x =
[[-0.73  1.13  0.22 -0.48 -1.37  1.11  0.15  0.06  1.78  0.00 -0.69  0.88]
 [-1.25  0.03 -0.34  0.73 -0.97 -0.55  0.01  0.04  1.24 -0.27 -1.04 -0.01]
 [ 0.26  0.70 -0.50 -1.88 -0.57 -0.32  0.64  0.95  0.07  0.53 -1.11  0.80]
 [-0.25 -0.55 -0.48 -0.21 -0.28 -0.71 -0.88 -0.36 -1.07 -0.28 -0.95 -1.21]
 [-0.77 -0.89  1.79 -0.23 -0.82 -0.38 -2.02  1.82  0.54  1.70 -1.92 -2.53]
 [-1.72 -0.35  0.08  0.76  0.13 -0.56 -1.30 -1.13  0.44 -0.68 -0.25 -0.16]
 [ 0.36  0.06 -0.46  0.18  1.08 -1.38  0.55 -1.62 -1.63 -0.21  0.85 -0.88]
 [-1.12  0.25 -0.96  0.12 -1.09 -0.08 -0.75  0.62  0.27 -0.06 -1.83  1.45]
 [ 0.89  0.68  2.77 -1.01 -0.31 -0.76  0.92  1.51 -0.98  1.82 -2.24 -2.64]
 [-0.32  1.11 -1.05 -0.61 -1.00 -0.44  0.14  0.30  0.46  0.22 -0.44  0.57]
 [ 0.47 -1.31 -1.99  0.06  0.41 -0.46  0.22  1.00  0.51 -0.41  0.99  0.72]
 [-0.81 -1.41 -1.52 -0.06  0.07 -0.50 -0.52  1.33 -0.68 -0.63 -0.51  0.11]
 [-0.54 -0.36 -0.48 -0.72  0.52 -0.31  0.49 -0.56 -1.40 -0.07  1.50 -1.09]
 [ 0.60 -1.29  0.80  0.63  0.67 -0.12  3.09 -1.00  2.59 -0.62  1.45
  -0.60]]
Rows and columns are counted from 0.
(0, 0) = -0.73
(0, 8) = 1.78
(0, 11) = 0.88
(8, 6) = 0.92
(1, 0) = -1.25
(11, 9) = -0.63
(8, 7) = 1.51
(9, 9) = 0.22
(4, 8) = 0.54
(8, 0) = 0.89
(5, 2) = 0.08
(10, 3) = 0.06
(6, 8) = -1.63
(9, 5) = -0.44
(11, 6) = -0.52
(5, 11) = -0.16
(4, 5) = -0.38
(7, 0) = -1.12
(3, 6) = -0.88
(1, 3) = 0.73
(7, 5) = -0.08
(5, 6) = -1.30
(8, 1) = 0.68
(4, 11) = -2.53
(6, 0) = 0.36
(13, 1) = -1.29
(11, 2) = -1.52
(2, 0) = 0.26
(12, 0) = -0.54
(6, 7) = -1.62
(12, 1) = -0.36
(8, 5) = -0.76
(11, 3) = -0.06

data =
array([[ 0.131,  0.082,  0.213, -0.072,  0.061,  0.265, -0.057,  0.063,
         0.140,  0.061,  0.100, -0.006,  0.046,  0.090],
       [ 0.135,  0.127, -0.101, -0.038, -0.157,  0.138,  0.020,  0.067,
         0.027, -0.157,  0.213,  0.177, -0.086, -0.026],
       [ 0.043, -0.025,  0.081,  0.079,  0.207,  0.054,  0.066,  0.066,
         0.045,  0.207,  0.050,  0.062,  0.128,  0.085]])
data[0,0]	0.131
data[:, 7]	[0.063, 0.067, 0.066]
data[0,13]	0.090
data[2,8]	0.045
data[0]	[0.131, 0.082, 0.213, -0.072, 0.061, 0.265, -0.057, 0.063, 0.140, 0.061, 0.100, -0.006, 0.046, 0.090]
data[2,10]	0.050
data[0,12]	0.046
data[:, 13]	[0.090, -0.026, 0.085]
data[1,10]	0.213
data[2,6]	0.066
data[0,11]	-0.006
data[2,13]	0.085
data[1,9]	-0.157
data[0,10]	0.100
data[1,5]	0.138
data[1,6]	0.020
data[1,3]	-0.038
data[2,1]	-0.025
data[:, 4]	[0.061, -0.157, 0.207]
data[1,0]	0.135
data[1]	[0.135, 0.127, -0.101, -0.038, -0.157, 0.138, 0.020, 0.067, 0.027, -0.157, 0.213, 0.177, -0.086, -0.026]
data[0,9]	0.061
data[0,1]	0.082
data[:, 12]	[0.046, -0.086, 0.128]
data[2,12]	0.128
data[2,3]	0.079
data[1,13]	-0.026
data[1,7]	0.067
data[2]	[0.043, -0.025, 0.081, 0.079, 0.207, 0.054, 0.066, 0.066, 0.045, 0.207, 0.050, 0.062, 0.128, 0.085]
data[0,2]	0.213

A =
[[ -15.17   -7.05 -101.39   71.18  188.80   64.38   32.55  203.67  114.78
   143.01  217.14   -5.81]
 [ -95.38   96.77  -99.05   62.30   33.43   34.49 -209.75   89.60   -3.79
   118.62  129.37   87.40]
 [ -29.06  -78.79  177.14  -22.07 -102.48 -100.83   71.55   17.05   41.99
   146.28  -31.59  -11.68]
 [  16.75  176.53  108.49   76.05   56.53 -107.98  157.32  -63.03  -47.53
   111.16  111.11 -149.57]]
A[-4][-12] -> -15.17
A[1][-10] -> -99.05
A[-1][6] -> 157.32
A[:, -8] -> [188.80, 33.43, -102.48, 56.53]
A[:, 3] -> [71.18, 62.30, -22.07, 76.05]
A[1][3] -> 62.30
A[1] -> [-95.38, 96.77, -99.05, 62.30, 33.43, 34.49, -209.75, 89.60, -3.79, 118.62, 129.37, 87.40]
A[:, -2] -> [217.14, 129.37, -31.59, 111.11]
A[0][7] -> 203.67
A[3][-5] -> -63.03
A[-2][-11] -> -78.79
A[-2][-6] -> 71.55
A[:, -3] -> [143.01, 118.62, 146.28, 111.16]
A[-1][8] -> -47.53
A[3] -> [16.75, 176.53, 108.49, 76.05, 56.53, -107.98, 157.32, -63.03, -47.53, 111.16, 111.11, -149.57]
A[-2] -> [-29.06, -78.79, 177.14, -22.07, -102.48, -100.83, 71.55, 17.05, 41.99, 146.28, -31.59, -11.68]
A[-1][9] -> 111.16
A[0][-10] -> -101.39
A[0][-8] -> 188.80
A[-4] -> [-15.17, -7.05, -101.39, 71.18, 188.80, 64.38, 32.55, 203.67, 114.78, 143.01, 217.14, -5.81]
A[-4][3] -> 71.18
A[2][5] -> -100.83
A[1][6] -> -209.75
A[-2][10] -> -31.59
A[-1][-11] -> 176.53
A[-2][7] -> 17.05
A[0][-6] -> 32.55
A[-1][-2] -> 111.11

X = ((-53.7, 5.1, -40.3, 39.6, 20.0), (56.2, -39.7, -42.1, 8.6, 11.0), (-51.7, -40.7, 53.7, 30.6, 41.7), (-8.2, -16.6, 32.7, 52.1, 33.8), (-41.8, 51.8, 53.0, 10.7, 0.1), (-52.9, 50.0, -3.2, 46.0, -21.3), (-37.9, 50.8, 45.9, -29.2, 52.5), (17.8, -53.9, 11.8, 49.4, 34.6))
Rows and columns are counted from 0.
(0, 0)	-53.7
(7, 4)	34.6
(5, 2)	-3.2
(7, 3)	49.4
(4, 2)	53.0
(6, 3)	-29.2
(1, 4)	11.0
(6, 4)	52.5
(2, 0)	-51.7
(5, 1)	50.0
(6, 1)	50.8
(7, 1)	-53.9
(6, 2)	45.9
(2, 4)	41.7
(1, 1)	-39.7
(2, 2)	53.7
(0, 1)	5.1
(3, 1)	-16.6
(0, 2)	-40.3
(5, 4)	-21.3
(3, 0)	-8.2
(4, 4)	0.1
(4, 3)	10.7
(0, 4)	20.0
(5, 3)	46.0
(4, 1)	51.8
(6, 0)	-37.9
